[[127 126 116 130 127 132 127]
 [127 132 108 130 131 130 130]
 [122 130 123 127 128 126 128]
 [118 128 107 129 126 129 130]
 [125 131 140 127 129 121 134]
 [123 123 136 127 123 127 128]
 [119 123 143 125 122 126 125]
 [120 120 156 127 119 121 132]
 [124 121 135 130 121 128 130]]
->
[[118 128 107 129 126 129 130]
 [127 132 108 130 131 130 130]
 [127 126 116 130 127 132 127]
 [122 130 123 127 128 126 128]
 [124 121 135 130 121 128 130]
 [123 123 136 127 123 127 128]
 [125 131 140 127 129 121 134]
 [119 123 143 125 122 126 125]
 [120 120 156 127 119 121 132]]

[[153 153 153 116 111 153 153]
 [140 140 140 120 110 140 140]
 [130 130 130 113 116 131 130]
 [135 135 135 111 118 135 135]
 [143 143 143 111 117 143 143]
 [144 144 144 110 118 144 144]
 [141 141 141 108 119 141 142]
 [146 146 146 117 111 146 146]]
->
[[130 130 130 113 116 131 130]
 [135 135 135 111 118 135 135]
 [140 140 140 120 110 140 140]
 [141 141 141 108 119 141 142]
 [143 143 143 111 117 143 143]
 [144 144 144 110 118 144 144]
 [146 146 146 117 111 146 146]
 [153 153 153 116 111 153 153]]

[[108 106 110]
 [108 107 109]
 [105 106 105]
 [112 112 113]]
->
[[105 106 105]
 [108 107 109]
 [108 106 110]
 [112 112 113]]

[[154 154 155 112 112 154 155]
 [153 153 153 101 101 153 154]
 [146 146 146 108 108 146 146]]
->
[[146 146 146 108 108 146 146]
 [153 153 153 101 101 153 154]
 [154 154 155 112 112 154 155]]

[[125 111 143 127 136 153 119 131 135 136 123]
 [129 143 112 125 122 118 135 114 132 112 130]
 [130 135 121 126 122 118 131 129 127 128 131]
 [129 135 119 127 120 120 135 124 129 123 126]
 [126 132 126 120 138 148 117 108 142 114 135]
 [128 125 134 135 130 118 130 139 116 136 127]
 [128 133 120 128 122 124 135 123 130 121 124]]
->
[[129 143 112 125 122 118 135 114 132 112 130]
 [129 135 119 127 120 120 135 124 129 123 126]
 [128 133 120 128 122 124 135 123 130 121 124]
 [130 135 121 126 122 118 131 129 127 128 131]
 [126 132 126 120 138 148 117 108 142 114 135]
 [128 125 134 135 130 118 130 139 116 136 127]
 [125 111 143 127 136 153 119 131 135 136 123]]

[[138 138 128 115 138 138 138]
 [129 129 135 115 129 129 130]
 [155 155 114 114 155 155 154]
 [134 134 131 115 134 134 134]
 [142 142 125 115 142 142 141]
 [150 149 119 115 149 150 149]]
->
[[155 155 114 114 155 155 154]
 [150 149 119 115 149 150 149]
 [142 142 125 115 142 142 141]
 [138 138 128 115 138 138 138]
 [134 134 131 115 134 134 134]
 [129 129 135 115 129 129 130]]

[[130 116 146 137 134 100 141 122 146 149 123 145 138]
 [132 111 133 103 127 109 156 142 114 130 118 122 147]
 [138 153 128 129 104 156 103 133 132 139 122 103 127]
 [116 103 137 113 102 136 137 103 136 126 146 116 122]
 [108 114 154 148 151 153 121 154 122 152 139 129 125]
 [129 107 123 118 112 127 140 105 115 143 132 119 124]]
->
[[129 107 123 118 112 127 140 105 115 143 132 119 124]
 [138 153 128 129 104 156 103 133 132 139 122 103 127]
 [132 111 133 103 127 109 156 142 114 130 118 122 147]
 [116 103 137 113 102 136 137 103 136 126 146 116 122]
 [130 116 146 137 134 100 141 122 146 149 123 145 138]
 [108 114 154 148 151 153 121 154 122 152 139 129 125]]
---
[[148 129 129 147 148 148 112 127]
 [109 127 127 110 109 109 144 130]
 [104 128 128 105 104 104 146 128]
 [157 130 130 156 157 157 104 126]
 [122 110 110 123 122 122 131 126]
 [143 144 144 142 143 143 115 129]]
->
[[143 144 144 142 143 143 115 129]
 [122 110 110 123 122 122 131 126]
 [157 130 130 156 157 157 104 126]
 [104 128 128 105 104 104 146 128]
 [109 127 127 110 109 109 144 130]
 [148 129 129 147 148 148 112 127]]

[[113 148 152 148]
 [109 152 153 151]]
->
[[109 152 153 151]
 [113 148 152 148]]

[[123 130 131 125 129 128 123]
 [120 131 132 126 132 130 123]
 [117 135 142 120 127 120 113]
 [125 131 133 127 128 125 125]
 [115 133 137 119 128 124 113]
 [116 141 151 124 129 117 115]
 [119 137 144 125 128 120 118]
 [120 131 132 125 132 130 123]]
->
[[120 131 132 125 132 130 123]
 [119 137 144 125 128 120 118]
 [116 141 151 124 129 117 115]
 [115 133 137 119 128 124 113]
 [125 131 133 127 128 125 125]
 [117 135 142 120 127 120 113]
 [120 131 132 126 132 130 123]
 [123 130 131 125 129 128 123]]

[[107 136 134 123 136 133 150]
 [156 118 115 126 125 117 118]
 [124 118 137 129 113 148 107]
 [153 115 118 126 120 124 113]
 [117 121 139 128 115 151 113]
 [137 133 116 122 140 110 150]
 [103 135 138 125 132 139 144]
 [144 128 113 121 134 111 144]]
->
[[144 128 113 121 134 111 144]
 [103 135 138 125 132 139 144]
 [137 133 116 122 140 110 150]
 [117 121 139 128 115 151 113]
 [153 115 118 126 120 124 113]
 [124 118 137 129 113 148 107]
 [156 118 115 126 125 117 118]
 [107 136 134 123 136 133 150]]

[[140 141 132 132 115 112 135 141 138 125 131 137]
 [144 150 126 129 125 137 134 132 137 119 128 139]
 [141 123 135 133 130 141 116 133 146 136 134 152]
 [122 137 136 134 110 139 136 131 141 147 130 136]
 [119 145 124 130 127 138 142 137 130 141 118 135]
 [128 128 133 132 144 158 119 123 132 145 116 149]
 [141 137 119 128 155 140 125 132 123 123 111 146]
 [134 122 119 135 130 121 135 148 130 136 121 145]]
->
[[134 122 119 135 130 121 135 148 130 136 121 145]
 [141 137 119 128 155 140 125 132 123 123 111 146]
 [128 128 133 132 144 158 119 123 132 145 116 149]
 [119 145 124 130 127 138 142 137 130 141 118 135]
 [122 137 136 134 110 139 136 131 141 147 130 136]
 [141 123 135 133 130 141 116 133 146 136 134 152]
 [144 150 126 129 125 137 134 132 137 119 128 139]
 [140 141 132 132 115 112 135 141 138 125 131 137]]

[[119 133 138 138 141 125 136]
 [119 133 138 138 142 125 136]
 [127 125 129 129 128 129 129]
 [128 128 128 128 128 128 128]
 [125 130 130 135 136 126 132]
 [117 106 124 133 131 122 134]
 [128 128 128 128 129 127 128]
 [128 127 128 128 128 128 128]
 [128 127 128 128 128 129 128]
 [121 132 135 137 140 126 135]]
->
[[121 132 135 137 140 126 135]
 [128 127 128 128 128 129 128]
 [128 127 128 128 128 128 128]
 [128 128 128 128 129 127 128]
 [117 106 124 133 131 122 134]
 [125 130 130 135 136 126 132]
 [128 128 128 128 128 128 128]
 [127 125 129 129 128 129 129]
 [119 133 138 138 142 125 136]
 [119 133 138 138 141 125 136]]
---
[[151 152 101]
 [101 101 100]
 [100 102 125]
 [ 99 109 120]]
->
[[152 101]
 [101 100]]

[[143 143 150]
 [105 105 109]
 [138 112 131]]
->
[[143 150]
 [105 109]]

[[124 137 129 103 107]
 [112 123 149 106 102]]
->
[[137 129]
 [123 149]]

[[142 111 112]
 [140 115 108]
 [154 112 109]
 [149 117 106]]
->
[[111 112]
 [115 108]]

[[138 138 144 136]
 [132 141 145 144]
 [149 133 143 131]
 [151 136 143 134]
 [129 145 145 147]]
->
[[138 144]
 [141 145]]

[[156 156 107 116 156]
 [153 153 115 110 153]
 [146 146 106 118 146]
 [132 132 107 118 132]]
->
[[156 107]
 [153 115]]

[[126 100 136]
 [114 129 106]]
->
[[100 136]
 [129 106]]
